In the data rows, zero lies at 4.5, halfway between 4 and 5.
Some points, one per row:
[7 7 6 7 5 3 2 5]
[7 3 6 1 4 4 5 4]
[4 3 3 5 5 6 6 4]
[8 9 5 6 2 3 0 4]
[7 8 9 5 3 6 0 3]
[3 0 2 0 4 7 9 4]
[5 8 5 8 5 1 0 5]
[8 6 6 7 6 3 3 4]
[5 5 4 5 5 3 5 4]
[4 4 3 7 5 3 4 5]
[3 4 2 6 4 7 5 4]
[3 7 5 8 6 4 1 6]
[2 3 2 6 5 8 6 4]
[4 0 1 3 5 5 8 3]
[3 3 2 6 5 7 7 4]
[3 1 2 2 6 6 8 3]
[7 1 6 0 3 6 7 3]
[3 5 7 5 5 4 4 6]
[5 3 4 4 5 4 6 4]
[5 2 4 0 4 4 7 5]
[3 4 5 4 6 4 7 4]
[8 6 9 2 2 8 4 4]
[5 4 6 4 4 5 7 5]
[4 6 6 6 4 6 2 5]
[4 4 4 6 5 4 5 4]
Then 10 other points, each followed by its number:
[1 7 5 7 4 4 4 5] 0
[3 5 5 4 6 5 7 6] 1
[1 2 2 3 4 5 9 3] 2
[4 5 3 4 5 4 6 4] 3
[2 7 4 7 6 4 2 5] 4
[2 0 3 0 4 4 9 5] 5
[6 2 4 4 8 4 9 2] 6
[5 4 5 5 4 7 5 6] 7
[6 5 4 7 5 4 4 5] 8
[3 5 4 6 6 7 5 4] 9
Which two of these numbered points are nearest to each point below, ignoring the 2 directions in which the first points spread most? Their numbers follow each, nearest first.
[1 5 4 5 6 5 4 6] > 4 1
[2 3 3 3 4 5 7 4] > 2 4
[5 4 2 8 5 2 5 5] > 8 3
[4 7 6 6 5 3 1 5] > 4 5
[7 5 6 3 4 5 0 5] > 4 8
[3 8 6 7 5 2 2 4] > 2 4
Here are 10 other points, each followed by its number:
[5 5 2 8 5 2 4 5] 0
[4 1 4 2 4 8 8 4] 1
[7 5 7 2 2 8 2 5] 2
[7 7 4 7 6 1 2 5] 3
[4 8 7 8 4 5 0 4] 4
[5 3 6 2 3 6 8 6] 5
[4 4 4 5 8 3 6 3] 6
[3 7 5 7 7 6 4 6] 7
[4 4 3 6 4 3 4 4] 8
[7 8 5 4 1 6 0 5] 9
Which two of these numbered points are nearest to each point below, ignoring the 2 directions in which the first points spread most? Their numbers follow each, nearest first.
[5 3 4 3 7 3 7 3] > 6 3
[8 9 5 4 3 4 0 5] > 9 8
[6 5 7 5 4 5 3 7] > 5 1
[7 7 7 6 3 2 0 4] > 8 0
[4 0 4 1 3 8 9 5] > 1 5
[4 2 3 3 4 5 6 3] > 8 0
